Read these off the array that follows.
1) Read off the entry in the bottom-left corner.
2) Read off the bottom entry of the column that holds the smallest entry.
3) Read off the largest entry in the first column.
4) Read off the entry directly below -0.004.
5) Read off the second entry on the main diagonal.
6) Read off the second smallest entry.
7) Read off the entry in the top-right corner.
8) Read off the smallest entry in the last row.
[[ 0.050  0.032  0.040  0.002  0.025  0.014  0.042  0.027]
 [ 0.071 -0.004  0.053 -0.042  0.090  0.137  0.032 -0.133]
 [-0.033 -0.139  0.077  0.185  0.204  0.262  0.105 -0.094]
 [ 0.017  0.119  0.023  0.142  0.043  0.063  0.012  0.134]
 [ 0.060  0.024  0.042 -0.036  0.006 -0.020  0.046  0.022]
 [ 0.030  0.047  0.037  0.065  0.037  0.034  0.040  0.068]
 [-0.024 -0.142  0.075  0.142  0.161  0.184  0.113 -0.062]
 [ 0.001 -0.095  0.064  0.078  0.095  0.084  0.100 -0.013]
 [ 0.081  0.003  0.048 -0.086  0.031  0.032  0.040 -0.075]
 [ 0.005 -0.054  0.057  0.094  0.097  0.103  0.079 -0.001]
 [ 0.126  0.022  0.045 -0.207 -0.017 -0.033  0.026 -0.116]
 [ 0.114  0.240 -0.002 -0.097 -0.119 -0.163 -0.040  0.169]
 [-0.002 -0.038  0.049  0.086  0.023 -0.037  0.095  0.122]
 [-0.033 -0.043  0.058  0.236  0.189  0.267  0.066 -0.021]]
1) -0.033
2) 0.236
3) 0.126
4) -0.139
5) -0.004
6) -0.163
7) 0.027
8) -0.043

[[ 31.8  33.8   2.4  17.4   7.6  28.3 -23.6 -10.2  -7.9 -18.7   4.5]
 [-22.1 -12.2  23.8 -38.4 -34.1  25.4  24.9 -23.5 -49.9 -19.4 -12.5]
 [-31.6 -12.1 -24.2  61.4  -2.1 -32.2 -20.5  33.2  14.9   5.6  -0.7]
 [-26.7 -17.9  25.3  57.1 -11.2 -23.7  14.6  27.5 -22.4 -23.1   0.1]
 [ 42.8  30.8   4.6  -1.2   7.8  41.8  -7.3  12.2 -29.0  -6.7  42.3]]
The entry directly above -7.3 is 14.6
Find the first entry on the diagonal from the top-right corner.
Answer: 4.5
The bottom entry of the column that holds the smallest entry is -29.0
Find the entry just right of the smallest entry.
Answer: -19.4
Find the maximum.
Answer: 61.4
Find the last entry, reading row by row.
Answer: 42.3
The entry directly below the largest entry: 57.1
Find the smallest entry in the last column.
Answer: -12.5
The minimum is -49.9
The third entry in reading order -> 2.4
The entry directly below the smallest entry: 14.9
The entry directly above -31.6 -> -22.1
Find the top-left entry.
Answer: 31.8
Find the fifth entry from the end, reading row by row.
Answer: -7.3
Find the entry just left of -23.5.
Answer: 24.9
The entry just left of 2.4 -> 33.8
Find the entry just left of the largest entry.
Answer: -24.2
The largest entry in the first column is 42.8
Find the bottom entry of the column that holds the largest entry.
Answer: -1.2
The entry directly below -31.6 is -26.7
The top entry of the column that holds the largest entry: 17.4
Find the fifth entry in reading order.
Answer: 7.6
The entry just left of 23.8 is -12.2
The entry just right of 23.8: -38.4
Find the entry just right of the centre entry.
Answer: -20.5
Find the smallest entry in the first column.
Answer: -31.6
Find the entry directly above -2.1.
Answer: -34.1
Find the entry directly above the centre entry.
Answer: 25.4
Find the second entry from the end, reading row by row.
Answer: -6.7
Find the top entry of the column that holds the smallest entry.
Answer: -7.9

Questions about the row below.
1) Which number is the entry just left of 0.087?
2) Which number is the entry just right of the largest entry?
[0.090, 0.082, -0.179, -0.015, 0.049, -0.172, 0.027, -0.117, 0.087, -0.158, 0.135, -0.202, 0.137, 0.118]
1) -0.117
2) 0.118

Questions about the row below.
1) Find the entry just left of -4.04.
2) Find the entry just right of 3.53.
3) Find the entry just right of -4.04.
4) Find the smallest entry.
[-9.32, -16.50, 11.35, 3.53, -12.10, -12.63, -4.04, -16.24]
1) -12.63
2) -12.10
3) -16.24
4) -16.50

((48.9, 28.3, -19.8, -37.4, -27.9, -42.3, 16.0, -70.6, 51.0, -3.5, -62.6), (-12.0, 32.5, -16.2, -49.8, -18.3, -40.8, -5.1, -48.7, 34.5, 9.7, -52.6), (-18.2, 1.8, -29.5, -5.3, 47.7, -17.0, -4.9, -6.2, -13.5, -45.3, -60.5))
What is the entry just left of -18.3? -49.8
What is the entry at the centre? -40.8
What is the entry just right of -42.3? 16.0
What is the smallest entry? -70.6
What is the entry just right of 28.3? -19.8
The entry just left of -3.5: 51.0
What is the entry just right of the centre entry? -5.1
The entry just right of 48.9 is 28.3
What is the entry just left of 1.8? -18.2
What is the entry just right of 47.7? -17.0
What is the entry just right of the largest entry? -3.5

W =
[[122 116 200 212 147 176 129  63 220]
 [159 148 246  81  95 180 136  63 104]
 [136 101  42 127 154  10 122 203  80]
 [ 95 151  12   9 127  91 146 192 109]
 [155 117 218  17 202 186 143  85  33]]
Give the entry directly below the smallest entry.
17
The minimum -> 9
The entry just left of the largest entry: 148
Give the last entry, reading row by row.
33
Give the entry just right of 202.
186
The second smallest entry is 10
The third entry, reading row by row is 200
Give the top entry of the column that holds the smallest entry.
212
Give the 3rd entry on the diagonal from the top-right corner.
122
The largest entry in the last column -> 220
Give the entry in the top-left corner.
122
The entry directly above the smallest entry: 127
Give the first entry of the smallest entry's row.
95
Give the entry just right of 155.
117
The entry just right of the largest entry: 81
The entry just right of 17 is 202

[[ -3.0  -0.9  -1.3  19.6  13.1  -4.0  -4.1 -22.5   9.5  -7.2  -5.2]
 [ -0.2  -3.3  -2.0  11.8  17.6 -21.7   1.3 -15.3  -2.9  -3.0  -3.2]
 [  0.8  -1.1  -1.7  15.2  22.9 -27.1   6.4  -9.9  -3.0  -0.5   3.6]
 [ -6.6   0.6  -3.3  60.9  47.5 -23.6  -2.2 -54.5  25.2 -15.8  -3.4]
 [ -1.3   2.2   0.4   7.8   1.7   6.0  -0.6  -3.3   7.3  -1.7   1.8]
 [ -2.5   6.3   0.0  33.8  23.6  -5.6   5.4 -13.3  18.0  -3.6  10.9]
 [  2.1  -1.9  -1.3   4.7  16.3 -26.3   7.2  -1.3  -8.8   2.3   3.7]
 [ -5.5   3.2  -0.3  30.7  12.1  11.6  -6.4 -26.7  23.1 -10.1  -2.7]
 [  3.6 -10.5   1.1 -70.4 -58.2  29.5 -14.7  29.7 -29.5   6.3 -22.5]
 [  3.6  -9.4  -1.6 -28.9  -9.4 -17.0  -1.9   6.4 -25.2   3.5 -11.7]
 [ -2.3  -7.5  -1.8  -5.1  -5.8   2.4 -12.3 -20.1  -2.9  -7.4 -19.1]]
The first entry on the diagonal from the top-right corner -> -5.2
Give the entry just right of 7.2.
-1.3
The smallest entry in the first row -> -22.5
The entry directly above -23.6: -27.1
The third largest entry: 33.8
The entry just right of the smallest entry: -58.2
Give the 3rd-last entry, reading row by row.
-2.9
The entry just left of the smallest entry: 1.1
The 4th-last entry, reading row by row -> -20.1
Give the last entry in the row that holds the smallest entry.
-22.5
Give the entry directly below 25.2.
7.3
The last entry, reading row by row is -19.1
Give the fifth entry in reading order.
13.1
Give the entry in the bottom-left corner.
-2.3
The entry just right of 13.1 is -4.0
The entry directly below -54.5: -3.3
Give the top entry of the column that holds the largest entry.
19.6
Give the third entry on the main diagonal.
-1.7
Give the 2nd entry on the main diagonal.
-3.3
The bottom entry of the column that holds the largest entry -> -5.1
Give the entry directly below -15.3.
-9.9
The 1st entry, reading row by row is -3.0
Give the entry directly below the largest entry.
7.8
The entry just left of -10.1: 23.1
The entry directly below 3.7: -2.7
The third entry on the diagonal from the top-right corner -> -3.0
The entry just left of the largest entry is -3.3
Give the entry directly below 23.1.
-29.5
Give the 2nd entry from the end, reading row by row.
-7.4
The largest entry in the last column: 10.9

[[3 7 3 7 6 2]
 [3 5 6 5 5 6]
 [3 4 3 5 4 7]
 [4 4 5 5 3 5]
 [5 3 6 5 4 5]
 [5 4 2 3 4 4]]
Rows and columns are numbered from 0.
Report the entry at row 1, column 1.
A: 5
The entry in the bottom-right corner: 4
Report the entry in row 0 and column 1.
A: 7
The entry in row 2 and column 0 is 3
The entry in row 2 and column 2 is 3
The entry in row 1 and column 2 is 6
The entry in the top-left corner -> 3

Read these off the row that follows.
1) Report the 3rd entry from the left.
2) Report the second smallest entry.
3) Report the 1st entry from the right.
4) Report the 3rd entry from the right.
[109  97   9 130 165 123 158 121  93 143 144 108 131 226]
1) 9
2) 93
3) 226
4) 108

Questions about the table below. Counting starts at 0.
1) Read off the entry directly below 97.469.
2) Read off the bottom entry of the column that holds the smallest entry.
3) Read off the entry directly below -17.016.
4) Read off the bottom-right entry.
5) Read off the entry directly below -98.829.
6) Read off the entry at row 2, column 0.
7) Read off the entry just left of -0.751.
8) Read off the entry directly above 129.719.
[[-103.526, 3.184, 29.712, -17.016, 97.469],
 [-84.834, 209.746, 120.127, -98.829, -167.705],
 [-107.283, 129.719, -24.302, -0.751, -54.853],
 [-64.380, -123.441, -56.313, -215.621, -160.559]]
1) -167.705
2) -215.621
3) -98.829
4) -160.559
5) -0.751
6) -107.283
7) -24.302
8) 209.746
